One turn moves each row of this set onto another row. After a few examples, where does it send each row asked below?
Q_339: |  .15 |  .14 |  .17 | -.13 | -.02 |  .22 | -.09 | -.08 | -.24 |  .04 | -.09 | -.03 |  .00 | -.09 | -.11 | -.09 |
Q_384: | -.16 |  .09 | -.07 |  .03 | -.08 | -.24 | -.01 | -.07 | -.04 |  .08 | -.06 | -.26 |  .14 | -.09 | -.03 | -.06 |
Q_256: |  .17 |  .12 |  .15 | -.13 | -.04 |  .19 | -.07 | -.11 | -.22 |  .04 | -.05 | -.03 | -.02 | -.11 | -.16 | -.15 |
Q_681: |  .03 |  .06 |  .14 |  .07 | -.11 | -.08 | -.05 |  .17 | -.01 |  .02 | -.02 | -.16 |  .14 | -.12 |  .24 |  .10 |
Q_865: | -.23 |  .03 |  .09 |  .03 |  .22 |  .13 |  .01 | -.05 |  .20 |  .04 |  .04 |  .10 |  .04 |  .11 |  .00 | -.08 |
Q_805: | -.18 |  .14 | -.01 |  .06 | -.05 | -.21 | -.02 |  .00 | -.09 |  .08 | -.12 | -.26 |  .16 | -.06 |  .03 |  .02 |
Q_593: |  .06 | -.03 | -.20 | -.06 | -.13 | -.23 |  .05 | -.11 | -.02 |  .07 | -.14 | -.01 |  .08 | -.02 | -.18 | -.03 |
Q_276: |  .00 | -.11 | -.09 | -.03 |  .05 |  .06 |  .00 |  .00 |  .04 |  .04 |  .08 |  .05 | -.29 |  .06 | -.20 | -.15 |
Q_571: |  .16 | -.02 |  .08 | -.09 |  .03 |  .13 |  .06 |  .07 |  .03 |  .04 | -.32 |  .00 | -.18 |  .09 |  .03 |  .12 |
Q_640: | -.01 | -.07 | -.08 |  .02 |  .06 |  .03 | -.06 |  .08 | -.11 |  .02 |  .10 |  .03 | -.19 |  .04 | -.31 | -.11 |
Q_790: |  .10 |  .09 |  .21 |  .08 |  .21 |  .15 |  .01 |  .08 |  .04 |  .02 |  .18 | -.07 | -.02 |  .14 |  .15 |  .04 |
Q_261: |  .02 |  .02 | -.15 | -.03 | -.08 | -.24 |  .01 | -.03 | -.16 |  .06 | -.18 |  .00 |  .15 |  .00 | -.17 |  .06 |
Q_125: |  .17 |  .12 |  .20 | -.18 | -.04 |  .23 | -.04 | -.13 | -.11 |  .07 | -.12 | -.01 | -.11 | -.07 | -.02 | -.11 |
Q_957: |  .14 |  .01 |  .05 |  .11 |  .12 |  .07 |  .02 |  .01 |  .05 |  .01 |  .34 | -.11 |  .02 |  .05 | -.07 | -.11 |
Q_821: | -.18 |  .12 |  .02 | -.03 | -.05 | -.17 |  .03 | -.07 |  .06 |  .09 | -.17 | -.25 |  .02 | -.03 |  .20 |  .04 |
Q_659: | -.01 | -.08 | -.01 | -.07 |  .09 |  .11 |  .02 |  .01 |  .09 |  .06 | -.02 |  .07 | -.38 |  .10 | -.04 | -.06 |
Q_633: |  .06 |  .00 |  .08 |  .02 | -.19 | -.10 |  .01 |  .04 |  .19 |  .03 |  .05 | -.17 |  .03 | -.16 |  .22 | -.03 |
Q_717: |  .21 | -.09 |  .00 | -.11 | -.04 |  .09 |  .10 | -.05 |  .18 |  .04 | -.21 | -.02 | -.23 |  .05 | -.05 | -.01 |
Q_781: | -.06 | -.03 |  .09 | -.03 |  .15 |  .14 | -.02 |  .11 | -.03 |  .04 | -.10 |  .08 | -.32 |  .14 |  .03 |  .06 |
Q_610: | -.22 |  .03 |  .05 |  .08 |  .20 |  .09 | -.03 | -.01 |  .08 |  .02 |  .14 |  .09 |  .17 |  .09 | -.14 | -.11 |
Q_894: | -.04 | -.04 | -.01 |  .05 |  .14 |  .06 | -.08 |  .17 | -.25 |  .00 |  .03 |  .05 | -.12 |  .08 | -.24 |  .00 |
Q_25: |  .04 |  .03 | -.07 | -.13 | -.09 | -.17 |  .08 | -.12 |  .09 |  .11 | -.29 |  .03 | -.05 |  .06 |  .09 |  .09 |
Q_392: |  .00 |  .06 | -.06 | -.04 | -.04 | -.18 |  .01 |  .02 | -.17 |  .08 | -.29 |  .02 |  .12 |  .05 | -.05 |  .17 |
Q_424: |  .10 |  .11 |  .17 |  .12 |  .20 |  .12 | -.02 |  .13 | -.07 | -.01 |  .22 | -.08 |  .07 |  .12 |  .05 |  .06 |
Q_344: | -.20 |  .14 |  .02 |  .03 | -.02 | -.19 |  .00 |  .00 | -.05 |  .09 | -.17 | -.25 |  .11 | -.03 |  .15 |  .06 |
Q_17: |  .18 |  .10 |  .13 | -.16 | -.06 |  .19 | -.04 | -.14 | -.14 |  .03 | -.04 | -.05 | -.06 | -.12 | -.14 | -.18 |
Q_150: |  .12 |  .06 |  .16 |  .05 |  .17 |  .14 |  .04 |  .00 |  .15 |  .03 |  .21 | -.07 | -.08 |  .11 |  .16 | -.01 |
Q_691: |  .04 |  .05 |  .08 |  .09 | -.12 | -.12 | -.06 |  .17 | -.06 |  .02 |  .04 | -.19 |  .20 | -.15 |  .11 |  .05 |
Q_135: | -.15 |  .08 | -.08 |  .00 | -.10 | -.22 |  .03 | -.13 |  .07 |  .08 | -.06 | -.27 |  .06 | -.10 |  .02 | -.10 |
Q_326: | -.20 |  .02 |  .05 |  .03 |  .18 |  .10 |  .02 | -.07 |  .21 |  .04 |  .11 |  .09 |  .06 |  .09 | -.07 | -.13 |
Q_858: |  .21 | -.10 | -.12 |  .00 | -.06 |  .00 |  .02 |  .04 | -.10 |  .01 | -.08 | -.06 | -.01 | -.02 | -.35 | -.06 |
Q_726: | -.20 |  .00 |  .01 |  .05 |  .18 |  .08 | -.01 | -.05 |  .15 |  .04 |  .15 |  .08 |  .11 |  .07 | -.14 | -.15 |
Q_523: | -.24 |  .07 |  .12 |  .05 |  .23 |  .13 | -.01 |  .01 |  .11 |  .04 |  .04 |  .10 |  .10 |  .14 |  .00 | -.03 |
Q_27: |  .06 |  .01 |  .03 |  .09 | -.17 | -.15 | -.04 |  .11 |  .02 |  .02 |  .12 | -.19 |  .19 | -.18 |  .05 | -.04 |
Q_407: |  .17 | -.02 | -.01 |  .04 |  .02 |  .03 | -.02 |  .16 | -.24 |  .00 | -.19 | -.03 |  .06 |  .03 | -.27 |  .07 |
Q_972: |  .15 |  .02 |  .07 | -.01 |  .06 |  .10 |  .00 |  .16 | -.16 |  .02 | -.30 |  .00 | -.03 |  .10 | -.08 |  .17 |
Q_764: |  .12 |  .06 |  .09 |  .13 |  .17 |  .07 | -.02 |  .09 | -.07 |  .00 |  .31 | -.10 |  .10 |  .09 | -.07 | -.04 |
Q_223: |  .03 |  .04 |  .14 |  .03 | -.14 | -.08 | -.01 |  .10 |  .12 |  .04 | -.03 | -.16 |  .06 | -.11 |  .28 |  .07 |
Q_850: |  .04 | -.03 | -.15 | -.11 | -.13 | -.20 |  .10 | -.17 |  .11 |  .10 | -.20 |  .00 | -.03 |  .00 | -.04 | -.01 |
Q_683: | -.16 |  .08 | -.02 | -.03 | -.07 | -.19 |  .06 | -.12 |  .13 |  .11 | -.12 | -.25 |  .01 | -.06 |  .14 | -.05 |
Q_14: | -.24 |  .06 |  .08 |  .07 |  .23 |  .11 | -.04 |  .03 |  .05 |  .02 |  .06 |  .09 |  .15 |  .12 | -.07 | -.04 |
Q_108: |  .18 |  .11 |  .15 | -.18 | -.06 |  .22 | -.03 | -.16 | -.08 |  .05 | -.07 | -.04 | -.10 | -.10 | -.08 | -.15 |
Q_856: |  .17 |  .14 |  .22 | -.16 | -.01 |  .24 | -.06 | -.08 | -.20 |  .05 | -.13 | -.03 | -.06 | -.07 | -.03 | -.07 |
Q_695: | -.01 |  .07 | -.03 | -.09 | -.04 | -.14 |  .05 | -.02 | -.05 |  .10 | -.35 |  .02 |  .02 |  .08 |  .08 |  .18 |
Q_802: |  .23 | -.11 | -.12 | -.06 | -.09 |  .03 |  .07 | -.08 |  .11 |  .04 | -.10 | -.06 | -.15 | -.01 | -.25 | -.11 |
Q_173: |  .07 | -.02 |  .02 |  .05 | -.20 | -.14 | -.01 |  .05 |  .12 |  .02 |  .12 | -.19 |  .09 | -.18 |  .10 | -.06 |
Q_849: | -.06 |  .01 |  .07 |  .02 |  .16 |  .11 | -.07 |  .18 | -.19 |  .02 | -.10 |  .07 | -.20 |  .14 | -.08 |  .08 |
Q_605: |  .14 |  .02 |  .08 |  .06 |  .13 |  .10 |  .05 | -.03 |  .14 |  .02 |  .30 | -.09 | -.05 |  .08 |  .02 | -.11 |

Q_326 turns into Q_726
Q_764 turns into Q_424
Now find these:
Q_972 turns into Q_571
Q_659 turns into Q_276
Q_683 turns into Q_135
Q_695 turns into Q_25
Q_256 turns into Q_339
Q_173 turns into Q_27

